128 stands for zero in the data rows.
Here is a table of points, one per row:
[ 94 115 133 109 107 100 139 144 118 151 163 109 118  53 144  94  95 127 144 143 136 122 108 158 104 158 134 108 121 122 101 149 103 112 148  81 138 172 112 122 134 119  85 152 159 115  82 187 129 120 122 166 132 147 110 112 115 117 115 126 139 125 126 122]
[160 130 155 148 117 139 124 109 160 140 130 130 147  98 166 125 138 120 113 134 131 133 108 125 158  88 139 129 156 131  90 135 117 119 141 160 148 126 151 141  92 138 143 133 113 126 132  83 153 185 119 105 151 152 120 133 151 162 122 128 126 120 136 122]
[136 162 115 129 133 124  83  77  52 137 105 194 150 176 136 164 149 137 162 128 123  84 147 144  98  73 109  72 147 156  80 112 117 147  89 127 113 131 150 120 147 186 119  97 127  95  79 130  52 140 128 183 106 141 178 156 136 122 163 168 129  85 145 121]
[109 140 152 176 162 138  66 105  87 149  88 128 125 177 126 169 150 160 132 118 143 111 113 107 106 111 113 111 115 147 127 104 118 147 103  96 161 180  77  88 173 136 107 114 157 127  96 169 128 129 125 164 141 104 137 126 104 124 115 132 121 172 129 122]
[135 163 121 114 162  88 149 127  72 155 147  28 113  92 169 144  97 136 166 135 147 101 142 153 140 103  86  99 120 145 108  84 130 191  69 156 133 146 107 157 149 147 124 142 140  81  73 163 113 130 142 168 125 129 132 125 140  92 181 115 162  79 172 136]
[177 135 144 112 138 116 125 112 148 119 110 165 117 102 132 117 170 103 112 138 105 107 136 136 140 157 144 126 125 154 125 128 148 153 119 116 101 114 140 145 159 106 153 108 117 111 145  98 160 118 119 108  97 118  88 133 126 138 129 118 122 117 111 118]
[102 109  89 151 107 148 194 175 123 144 151  59 149  93 150 113  57 162  85 143 125 146 123  62 138 152 166 153 125 117 152 159 114  96 135 130 130 162  98 128 145 119  96  96 136 124 155 178 125 128 143 135 111 149 100 144 146  99  99 140 180 137 104 127]
[130  87 103 103 106 160 149 173 147 129 130 113 110 136 143 142 120 147 116 101 101 161 128 162 113 151 164 145 149 114 175 161 115 101 158 138 104 111 150 138 124 109 120 175  58 138 173  77 171 168 129 113 137 112 108 114 137 127 103 169  80 111  96 140]
[160 113 131  87 136 129 155 154 109 100 170 135  81 144 122 109  91 130 121  79 110 136 145 157 148 124 112 112 163 162 152  94 139 125 136 147 118 128 120 122  73 153 101  87 138 106 125 145 117 178  87 165 100 170 117 120 154  97 136 151 171 154 121 100]
[155 125 146 133 104 154 134  99 153 140 118 156 142 146 117 100 139 109  89 117 135 113 141 139 115 144 113 167 146  83 151 128 159 114 153 145 100 149 164 158 154 125 144 101 175 178 121 170 108 122 142 117 120  99 119 115 124 125 110 157 117 163  84 107]
[147 103 144 138 130 138 121 135 165  78 121 132 152 131 114 136 167 109 143 134 135 155 108 148 113 111 122 133 140 138 123 123 129 129 145 140 116 110 150 132 145  96 157  84 123 100 119 172 116 114 153 109 115 113 123 150 155 148 108 108  82 105 155 100]
[116 121 163 106 148  90  76 117 107  77 133 149 129 157 138 144 149 173 141  79  71 119 162 152 171 118 148 129 118 122 134 123 151 145 140 135 134 126 166 164 126 129 176 100 148 146 120 115 131 104 169 136  96 146 121 153 167 139 129 161 103 103 124  98]
[ 81  96 103 116 115 159 168 141 125 175  86 119 140 127 100  93 114 134 138 141 140 145 119  88 104 136  99 127 112 105 140 115 116 118 134 108 153 150 115 153 149  99 126 168 144 108 136 149 164 103 158 150 168 130  83 140 156 159 152  80 184  75 133 135]
[117 117  89 144 122 123 149 155  83 174 135 130 133  87 101 126  92 135 114 145 157 172 108 136 121 125 175 145 103 112 126 131 138 125 122 138 133  93 111 131 114 121 135 151 146 144 163 132 149 107 124  88 150  69 106 122 174 137 113  86 121 119 120 119]
[101 156 120 156 132  85 131 143 151  86 167 140 122 127 119  88 156 166 137 135 146 117 128 116 148 146  99 116 146 116  95 106 148 153 132 145 117 106 127 145 117 118 152 137  75 151 156  71 131 169  91  97 136 138 149 131 127 141 163 154  73 101 120 122]
[106 109 161  92 148  98 139 100 113 101 124 155 113 102  76 120 129 104 157 140 108 134 134 113 128  99 138 154 123 102 109 114 136 141 132 153 116 146  75 114 117 107  75 142 134 104 116 137 112 166 107 136 123 153 174 131 104  59 109 153 172 170 127 150]
[107 160 100 110 144 125 136 150 165 130 147  88 124 140 116 119 125 101 101 131 146 107 140 122  95  93 136 145 122 139 131 128 115 147 134 109 130 146 114 137 124 147  97 173 133 116 138  94 152 109 142 109 143 110 115 155 134 150 102  63 129 126 133 125]
[107 148  96 160  89 132  96 130  98 110 101 153 148 147 124 164 146 109 130 122 146 121 135 114  95 147 137 140 143 118 166 169  73 124 146 154 140 142 124 111 140 116 143 116 170 157 134 161 137 108 138 101 137 154 110  86  72 136 128 113 148 168 115 139]
[ 97 139 187 166 180 105 131 112 120 152 111  85 145 106  82  78 174  72 140 156 129 136 103 110 140 126 101  86 116 136 124 138 111 118 104  89 125 135 141  82 125 157 133 146 100 127 129  62  98 108 132 102 123  97 152  99 105 179 139  98 145  99 149 179]
[124 162 126  89 128 147  81 135 122 151 127 170 139 157 126 167 154 106 123 105 162 137 111 106 140 145 111 128  83 161 109 144 151  96 129 135 154 120 140 116 167 136  90 125 138 156 125 178 124 124 136 122 132 135 170 120 108 138 145 142 136 142 126 143]
[124 136  95 125 115 151  71 134 140 146  65 114 130 142 103 151 108 137 136 190 133 112  83 118 128 121 141 117 116 155 122  87 111 147 134  97 150 165 125  70 137 123 111 134 186 159 123 173  77  98 150 164 151 102 152  75  75 143 124 158 140 166 136 157]
[141 119 113 128 104 150 147 152 129 103 129 120 105 134 146 162  69 137 115 119  95 133 137 151 112 138 122 137 123 116 129 144 168  81 159  96 119 105 111 166  80 113 125 102  85 123 137  71 152 129 136  73 156 110  93 128 119 138 135 100 136 146 131 151]
[148  95 130 142  86 159 187 125 173 113 128 125 132 130 128  99  95 101 144 131 157 142 155 140 163 160 175 151 131  98 149 139 132 133 135 125 145 105 142 107 120 123 150 144  97 157 159  73 168 110  85  93  81 132 141 152 110 149 130 121  98 136  95 140]
[150 120  78  97 125 157 123 150 132 136 141 173  97 208 155 212 128 162 106 121  99 162 160 147 163 147 121 132 150  93 133 165 162 100 112 142 105 110 163 115 113  90 165  91 143 160 103 130 115 151  86 152  86 170 126 160 139  69  89 163 107 185 143  99]
[166 111 152 174 142  97 125 106 184 102 150 151 168 105 138  76 162 110 124 138 132 101 134 116 125 142  98 123  83 134 137 125 104 136  92 122 157  60 122 129 110 154 130 171 109 111 139 107 131 114 169 130 155 115 133 118 136 125 132 117 120 127 129 149]
[140 162 181 123 149 116 130  70 152 130 152 109  99 111 155 115 153 143 141 108 117 122 120 107 125 115 128 143 153 154 141 123 122 128 126 146  89  91 133 137  96 160 170 140  77 108 149 102 113  94  95 142 156 133 167 130 113 117 157 106  85  96 170 109]
These points spread out most along one direction. Take the direction at right angles to it along which they spread out most. Go by this last direction. How far along it is each point below, from 0 to 99? The average is 50, and the first point in the table lies past the average. One standard deviation of the points above along it is 16.
[107 160 100 110 144 125 136 150 165 130 147  88 124 140 116 119 125 101 101 131 146 107 140 122  95  93 136 145 122 139 131 128 115 147 134 109 130 146 114 137 124 147  97 173 133 116 138  94 152 109 142 109 143 110 115 155 134 150 102  63 129 126 133 125] 67
[124 136  95 125 115 151  71 134 140 146  65 114 130 142 103 151 108 137 136 190 133 112  83 118 128 121 141 117 116 155 122  87 111 147 134  97 150 165 125  70 137 123 111 134 186 159 123 173  77  98 150 164 151 102 152  75  75 143 124 158 140 166 136 157] 62
[ 94 115 133 109 107 100 139 144 118 151 163 109 118  53 144  94  95 127 144 143 136 122 108 158 104 158 134 108 121 122 101 149 103 112 148  81 138 172 112 122 134 119  85 152 159 115  82 187 129 120 122 166 132 147 110 112 115 117 115 126 139 125 126 122] 70
[102 109  89 151 107 148 194 175 123 144 151  59 149  93 150 113  57 162  85 143 125 146 123  62 138 152 166 153 125 117 152 159 114  96 135 130 130 162  98 128 145 119  96  96 136 124 155 178 125 128 143 135 111 149 100 144 146  99  99 140 180 137 104 127] 72
[116 121 163 106 148  90  76 117 107  77 133 149 129 157 138 144 149 173 141  79  71 119 162 152 171 118 148 129 118 122 134 123 151 145 140 135 134 126 166 164 126 129 176 100 148 146 120 115 131 104 169 136  96 146 121 153 167 139 129 161 103 103 124  98] 23
[106 109 161  92 148  98 139 100 113 101 124 155 113 102  76 120 129 104 157 140 108 134 134 113 128  99 138 154 123 102 109 114 136 141 132 153 116 146  75 114 117 107  75 142 134 104 116 137 112 166 107 136 123 153 174 131 104  59 109 153 172 170 127 150] 49
[147 103 144 138 130 138 121 135 165  78 121 132 152 131 114 136 167 109 143 134 135 155 108 148 113 111 122 133 140 138 123 123 129 129 145 140 116 110 150 132 145  96 157  84 123 100 119 172 116 114 153 109 115 113 123 150 155 148 108 108  82 105 155 100] 42
[155 125 146 133 104 154 134  99 153 140 118 156 142 146 117 100 139 109  89 117 135 113 141 139 115 144 113 167 146  83 151 128 159 114 153 145 100 149 164 158 154 125 144 101 175 178 121 170 108 122 142 117 120  99 119 115 124 125 110 157 117 163  84 107] 42
[ 97 139 187 166 180 105 131 112 120 152 111  85 145 106  82  78 174  72 140 156 129 136 103 110 140 126 101  86 116 136 124 138 111 118 104  89 125 135 141  82 125 157 133 146 100 127 129  62  98 108 132 102 123  97 152  99 105 179 139  98 145  99 149 179] 69
